In the rows, 128 means zero.
Each run below is a few steps of one of 7 hidden systems, one row a step.
z_940, trace 1, 11 rows:
[[ 93 146 139 149 122 161 151 159 163 172 147  58 160 104 143 162 107 124]
 [125 153 121 109 114 133 128 163 142  94 109  87 173 175 158 193 149 118]
 [133 160 173  75 150 123 107 111 138  70 135  82 137 168  93 109 141 153]
 [141 113 143 115 153 168 117  89 204 117 148 104  87 138 105 128  87 165]
 [108  77  91 135 111  93  93 117 174 141  93 110 103 153 128 178  95 148]
 [ 74 102 164 130 129  95  62 131  74 144 119 112 152 142 119 157 115 160]
 [144 106 188 138 128 187 100 150  98 121 141 168 150 140 152 142 122 188]
 [173  92 134 129  80 123 141 163 150 103  95 150 135 156 146  79 130 180]
 [ 98 121 122 138  87  93 143 136 132 147 143  75 154 122 108  52  97 160]
 [105 158 101 171 101 157 137 130 133 149 170  81 177 114 149 160 107 153]
 [154 180 115 136  98 115 114 140 127  95 101  93 165 144 143 184 175 160]]
z_17, trace 2 (11 x 18):
[[121 147 103 102 117  51 119 121 139  76 147  87 127 155  79 128 146 135]
 [124 126 125 148 163 132  96  72 122 118 174  55 103  93 117 148 126 169]
 [150  87 128 132 103 156 101  89 150 136  81 117 111 127 157 203 127 141]
 [114 104 188 112 144 100 116 156 109 145  57 110 143 173 133 135 128 132]
 [ 94 113 175 117 157 178 118 161 127 136 157 126 149 142 141  67  86 158]
 [130 103  83 108  60 134 126 142 160  94 153 171 148 159 131  97 105 147]
 [123 143  88 149  94  37 118 128  95 104 131 105 141 137 102 100 146 166]
 [138 160 123 180 135 143 107 104 113 148 147  84 125  68 136 136 140 188]
 [158 138 133 136  82 159 129 142 176 149  70 125 130 110 152 189 152 131]
 [106 149 177  99 136 103 148 182 146 138  88  75 153 150 117 129 144 101]
 [ 93 143 147  97 157 183 136 136 151 112 192  78 155 140 131  94  98 119]]
z_651, trace 3:
[[128  46 136 134 130 102  95 119 129 133 143 114  75  87 114 105 118 162]
 [114  64 141 165  88 127 125 123 108 176 128  99 137  89 142 158 107 143]
 [124 125 153 162  99 141 138 154  88 155  94 109 191 152 168 149 120 158]
 [136 168 161 122 125 144 140 165 121 117 105 119 175 165 143  61 128 168]
 [137 161 125 117 116 128 159 138 178 110 163 123 131 141  90  46 106 156]
 [113 149  69 145 109  89 142 114 180 123 178  90 119 122  87 130 103 140]
 [102 162  92 137 115 100  84  97 140 122 137  60 133 108 115 195 140 142]
 [144 145 180 106 139 140  83 106 141 110  93  77 123 122 121 193 162 152]
 [146  91 201  93 164 140 136 144 167 124  86  95  95 145 123 129 130 127]
 [ 91  66 149  97 151 137 149 145 157 146 132 101 119 147 131  92  78  90]
 [ 77  88  99 122 121 140 115 109 107 128 165 127 164 174 144 120  65 126]]
z_515, trace 4, 11 rows:
[[126 127 131 135 109 118  72 119  92 114 137  71 131  67 141 164 178 156]
 [180 118 207 119 117 166 145 131 134 124 106  92 124 100 132 146 165 148]
 [138 113 158 112 141 145 179 154 169 150  77  94 129 154 149  82 109 111]
 [ 61 131 109 103 117 136 136 127 135 156 137 118 172 166 130  93  70  85]
 [101 147 101 134 116 128 108 110 105 100 179 144 175 189 118 169  96 151]
 [152 154 103 139 140 101  69 101 122  79 121 121 113 147 123 137 148 206]
 [141 116 152 128 118 117  79 104 163 146 101 108  74  64 100 116 145 171]
 [124  77 165 149 114 132 156 171 167 180 118 100 109  87 127 166 120 121]
 [ 99 102 131 129 128 135 151 196 108 135 120  81 175 141 187 138 128  96]
 [114 143 150  82 105 162 120 120  85  87 150 114 192 162 145  85 130 121]
 [161 144 138 116 122 142 143  71 143  91 149 140 136 186  94  92  95 174]]
z_651, trace 5, 11 rows:
[[103 115 140  98 157  86  83 106  88  93 167 154 112 146  80 138 131 120]
 [145  83 124 149 186 151  90  99 103 122 151 134  68  88 152 139 132 152]
 [154  54 124 130  75 127 115 125 118 143  83 147 108  92 159 145 147 120]
 [115 116 180 153 111 110 157 144  66 185  98 153 166 130 123 128 124 111]
 [127 162 135 157 162 182 155 174 109 145 136 155 164 144 179  93 112 138]
 [146 150  87 102  79 123 141 161 147  82 144 168 150 147 128  69 143 131]
 [130 172 105 143 119  67 145 100 111 114 181 130 121 117  62 104 136 133]
 [145 172  85 168 156 139 121  97 148 135 149  94  94  77 133 177 146 135]
 [149 137 126 103  87 119 110 127 157 120  72 110 119 107 133 198 179  98]
 [120 134 205  98 168 118 141 138 113 141 102 115 125 143  98 156 146  81]
 [121 104 141 104 206 186 145 145 146 122 146 127 105 144 166 112 101  87]]
z_515, trace 6 (11 x 18):
[[132 173 144 132 183 137 145  81  85 126 150  85 132 123 119  51 121 142]
 [155 152  94 136 106 182 147  60 172 151 120 156 117 122 132 144 101 116]
 [117 153 104 151 101  51 137 149 139 157  76 144 137 161  99 175 131 117]
 [ 75 181 144 122 186 122  78 175 121 134 153 109 131 103 116 134 146 130]
 [156  95 135  85 103 180 105 141 173  77 162 145 106 105 139 159 153 118]
 [155  61 144 111 117  63 156 127 119  97 108 100 102 152 106 116 143 117]
 [ 97 120 142 141 200 145 130  86  82 163 142  84 121 111 144  90  97 111]
 [142 120 109 141 106 194 126  93 117 146 113 182 147 145 174 174 107 116]
 [136 150 134 141 105  69 119 163 101 129  74 182 153 180 113 126 142 157]
 [ 98 172 143 132 170 133  97 164 138 137 166 141 115  96 104  64 123 160]
 [153  95  87 131  76 151 140 135 184 111 177 147 102  89 127 151 130 124]]
z_689, trace 7, 11 rows:
[[133  98 101 123 114 145 137  59  62 125 146 126 136 104 154 110 129  81]
 [170 153 136 156 125 149 147  70  65 135 127 195 141 140 130 113 127 143]
 [151 170 104 155 162 117 128 139 119 147  87 193 103 123 138  67 137 141]
 [108 161  95 118 101 104 123 164 151 149 132 182 115  78  99  98 148  88]
 [120 140 117 145 119 106 164 184 123 124 188 163 140 117 103 185 148  86]
 [146 133 121 133 182 115 151 147  87  92 150  90 119 119 155 165 176  81]
 [168 131 161  93 142 141 143  63 103 105 121 101  99  94 112 131 172  79]
 [165 123 162 129 157 141 178  69 138 154 114 164  92 146  92 128 103 101]
 [102 131  91 132 185 137 131 112 130 168 101 174 104 153 146 103  83  83]
 [ 88 138  95  98 125 144  75 123 102 121 148 207 136 126 129 124 123  90]
 [149 106 128 135 136 120 103 161  90  84 177 208 114 130 120 147 154 148]]
z_529, trace 8:
[[107 123 108 138  94 136 112  72 124 178  78 151 146 146 137 113  80 133]
 [104 166 146 150 120 104  96 145 109 151 116 190 162 175  95 137 105 180]
 [125 163 122 131 142 125  87 192 158 103 145 152 119 123 124  91 143 189]
 [144 104 118 105  64 101 134 168 165  93 159 108 118  81 106 100 162 135]
 [139  95 150 155 116  98 178 140 101 123 172  57 137 103 121 161 149 118]
 [139 146 129 151 163 164 149  92  99 141 109  49 144 113 184 144 136 117]
 [140 164 146  95 108 160 135  69 133 139  66 124 155 163 131 125 121 106]
 [113 163 159 109 159 120 130 117 164 136 120 152 129 196  73 134  87 138]
 [ 87 134  87 119 160 125  79 145 192 119 153 125  98 138 114 123  92 155]
 [110  78  94 111  67 100  72 137 137  96 154 128 121 104 121 158 141 147]
 [150  68 173 147 130 107 108 148  67 102 147 113 119 110 137 165 165 166]]
z_529, trace 9 (11 x 18):
[[132  83 197  91 121 133 153 166 158 125 115  72 123 122 118 150 145 103]
 [ 98  88 147 113 165 161 154 138 134 132 142  60 149 162 165 134  88  99]
 [106 114 101 106 125 165 112  69 109 112 133 109 166 181 159 112  80 131]
 [145 129 131 132 120 126  99  62 110 110 127 162 134 182 103 119  95 191]
 [141 129 135 157 143 104  86 125 155 140 110 150  86 124  97 105 112 213]
 [106 108 131 142  84  98  95 189 168 159 110 126 117  78 114 119 137 169]
 [107 109 159 138  83 110 134 211 109 130 147  96 173 109 138 147 152 139]
 [146 136 152 125 138 158 159 157  96  90 156  63 173 133 169 105 152 134]
 [168 145 134 107 118 160 180  66 138 103 131  72 145 148 133  84 123 121]
 [136 155 128 141 129 114 166  51 159 154 119  91 127 165  82 137  83 134]
 [ 92 171 104 148 150 114  83  99 166 161 104 101 122 147 107 174  95 161]]
z_940, trace 10:
[[112 161 121 125 141 176 108  95 136 174 101 103 122  72 155 161 136  84]
 [137 153 155 114 120 111 151 150 132 138  86 172 140 164 108 193 147  78]
 [111 137 153 100 207 111 117 175 121 102 142 141 106 156 117  84 130 118]
 [122  89 104  83 124 177 106 103 159 102 171 153  96 105 135  97 110 101]
 [146  82  85 147  91  78 149  78 112 122 143 151 110 145 104 168 116 109]
 [117 133 124 173 187  96  98 100  44 150 118 115 116 109 142 120 134 151]
 [142 146 153 129 117 191 105 122 107 166  91 184 131  85 158 122 144 119]
 [153 134 145 132  87  96 182 184 140 143 100 194 137 150 105 114 141 105]
 [ 94 141 106 129 166 101 146 183 120 120 174 103 133 120 130  56 123 111]
 [127 141  78 111  97 175 127  96 134 102 188 110 140  87 148 138 141  88]
 [179 151 109 144 115  86 161  76 109 102 125 118 120 141 100 187 162 112]]
z_689, trace 11:
[[142 149 122 126 175 139 199 122 169 123 160  97 112 144 113  76 101 100]
 [122 162  51 110 126 136 134  73 164 121 130 119 121 144 131 155 113  73]
 [109 166 121 128 152 102  83  82  95 121 132 161 130 159  91 191 129 127]
 [131 126 163 134 208 144  72 147 120 130 122 154  75 105 133 148 144 157]
 [135  51 145  97 109 131 104 158 154 136 101 160  79  82 136 127 148  99]
 [110  49 145 130  97 104 162 141  89 144 164 149 139 135 116 118 104  95]
 [132 116 103 157 155 166 156 113  64 121 170 118 159 137 186  96 108 128]
 [176 168  92 125  93 146 119  80  95  94 103 154 140 124 157  95 162 139]
 [154 180 131 150 108  75 135 115 126 140 113 176 116 124  66  90 141 161]
 [110 171 107 167 162 114 146 180 171 176 138 134 101  87 113 127 123 118]
 [101 146 108 107 105 124 132 175 142 134 126 127 144 106 138 192 161  52]]
z_157, trace 12 (11 x 18):
[[153 147 131 131  83  83 157 192 117 105 125 186 154 153 105 136 164 127]
 [114 155 122 132 162  96 132 166  99 110 182  91 123  90 117  66 154 128]
 [154 136  90 125 106 165 173  81 152 117 178  97 115  83 132 127 133  83]
 [159 156 112 140 139  85 170  90 121 131  85 107 123 159 113 182 148  87]
 [ 92 182 149 116 211 141  89 114 117 153  97 100 115 122 135 118 129 111]
 [119 123 142  80 124 194 109 122 183 131 129 183 112 134 122 137 107  93]
 [119  77 125 110 129  69 125 163 128 113 122 185 108 179  99 147 121 106]
 [ 88  84 113 140 175 112  77 132  67 127 171 128 110 100 144 101 118 138]
 [171  89 105 145  91 180 125  83 104 120 144 166 120  99 166 146 134 133]
 [182 130 138 163 115  84 152 136  89 138  64 164 126 142 136 131 163 148]
 [104 174 147 147 155 138 127 161 108 173 111 124 139  87 139  51 129 139]]
z_17, trace 13:
[[137 176  85 130 147  99 110 137 180 128 103 124  81  98 111 169 164 103]
 [103 140 168 101 154 121 103 135 136 133 143  91 107  82  93 191 161  86]
 [136  88 167 107 164 173 146 133 131 106 169 104 118 138 140 197 129  91]
 [146  68 135  83 153 138 141  99 106  88 114 118 117 171 156 111 123  84]
 [120 101 147 113 143 121 124  61  74 132 130 149 130 159 108  69  91 128]
 [129 115 104 173 142 127 121 101 113 160 129 199 113 156 125 109  78 169]
 [118 124  87 156 121  87  80 168 121 153  85 195 107 111 140 113 138 151]
 [112 141 156 144 107 109  97 194  99 148 140 165 133  67 111 133 173 141]
 [162 120 145 149 108 152 172 197 132 117 173 132 135  87 143 157 169 119]
 [160 128 111 109 103 125 188 137 126 104 126  81 137 106 152 108 170  67]
 [129 178 133 118 132 139 180  59 104 138 140  80 155 130 110 110 123  76]]
z_157, trace 14, 11 rows:
[[ 94 150  67 129  96  85 123 142 147 129 106  64 162 146 143 167 130 109]
 [106 178 172  97 129 134  83  90  98 103 149  82 164 129  96 160 149 143]
 [171 124 170 113 169 171 130 130 194  91 148 112  91 140 116 152 127 164]
 [115  64 125  99 119  87 119 147 186 134  81  89  88 128 120 120 120 114]
 [ 68  88 162 131 119 118 111 103  91 171 146  98 154 129 109 147  84 120]
 [137 110 128 156 143 178 113 135 111 110 147 136 157 177 179 183 104 176]
 [158 112 125 105  96 109  78 142 128  82  74 130 128 148 152  94 160 184]
 [129 116 183 133  94 112 124 119 130 153 144 124 122  94  73  65 116 180]
 [124 120 105 187 111 131 175 168 170 162 162 111 139 124 134 155  94 154]
 [106 149  87 129  80  93 115 156 115 113 108  71 178 130 157 162 159 121]
 [136 177 191 100 128 147 116  98 101  93 158  81 162 123  97 126 157 150]]

Name the system that made each run.
trace 15 (2 x 18):
[[ 93 120 103 126 189 140 164 125 150 160 138 119 110 142 140  88  75  72]
 [ 87 134  56 127 100 131 108  87 114 141 153 163 152 140 132 140  92  92]]
 | z_529
trace 16, 2 rows:
[[175  96 154 108 108 137 116  89  75 113  80 141 119 114 154 148 174 106]
 [151 118 205 142 152 133 178 119  98 167 104 143 130 145 111 101 113 126]]
 | z_17
trace 17, 2 rows:
[[160  95  76 143 117 119 125 129 123  88 100  85 132 153 194 118 137 163]
 [121 144 155 107  78  96 117  80 105 147  90 103 150 116  92  66 132 137]]
 | z_651
trace 18, 2 rows:
[[111 159 150 122  47 109 150 139 149 163 115 133 176 132  82 113 115 130]
 [106 176 129 156 159 129 159 188 152 130 155 101 169 177 132 130 103 153]]
 | z_689
trace 19, 2 rows:
[[108 166 117 143  94  59  97 102 131 162  72 121 136 135  83 127 125 161]
 [ 95 167 160 153 156 145 100 165 166 165 153 109 125  94 103 169 122 162]]
 | z_515
trace 20, 2 rows:
[[108 113  87 118 161  72  92 168 160  93 114  99 105 164 134 164 136 137]
 [ 89  92 150  85 140 126  48 109 105 111 144  90 107  83 122 127 146 126]]
 | z_515
trace 21 (2 x 18):
[[106 158 187 106 144 171  97 186 152 128 164 140 136  97 108 115 138 151]
 [148  90 117 104  80 133 159 174 187  84 177 131 123 132 118 149 137 115]]
 | z_17
trace 22:
[[144 121 156 115 167 108 173 135 114 108 124 137 132 199 113 167 125  87]
 [119 109 126 104 210 148 117  97 114 113 143 119  90 131 143  58 107 112]]
 | z_17
trace 23 (2 x 18):
[[ 83  77 140 117 116  91  78 193  89 142 122 175 130 111 132 136 141 116]
 [128  95 154 134 144 164 121 189  71 111 173 169 141 106 168 105 146 131]]
 | z_529
trace 24, 2 rows:
[[151 205 148 145 122 128 149  95 102 133 137 122 151 118  96 182 163 118]
 [164 179 149 131 193 133 139 159 165 124  97 124  89 119 128 137 164 130]]
 | z_940
trace 25:
[[150  94 133  79  87 149 137  76 168 104 117 129 119 155 114 171 123  89]
 [119 108 140 144 185  71 136  97 109 129 118 113 107 190  97 137  95 143]]
 | z_940
trace 26 (2 x 18):
[[106  84 128 115 160 138  74 116  49 119 118 158 134 142 174 110 123 127]
 [158 113 149 125  93 157 127  90  82 129 126 213 142 141 126  90 118 145]]
 | z_940
trace 27, 2 rows:
[[116  87  97 148 122 102 134 107 159 175  84 111 101 130 133  77  82 142]
 [ 77 144 109 162  85 116 106 113 105 187 118 145 176 136 119 157  90 142]]
 | z_157
trace 28:
[[ 92 133 137 104 162 112 145 142 109 147 132 182 135 169 104  85  96  75]
 [110 133  88 132 165 126 114 127 105 112 191 194 114 134 118  94 105 118]]
 | z_17
trace 29:
[[163 109 174 124 178 122 135 126 117 121  99 157  89 148 123  59 123 163]
 [114 106  88 117 112 134 135 122 176 156 130 148  94  92 124  56  97 102]]
 | z_689
trace 30:
[[119 127  84 169 148 117 139 105  97 127 195  76 122  90 137 166 134 117]
 [164 150 123 134 138 143 111  87  87 117  91 102 123  97 166 184 183 110]]
 | z_940
trace 31:
[[107 160 109 142 147 149 108 158 143 153  79  98 148 125 182  75 116 158]
 [120 149 152  88  55 141 122 143 170 114 143 153 161 140  82  96 120 148]]
 | z_651
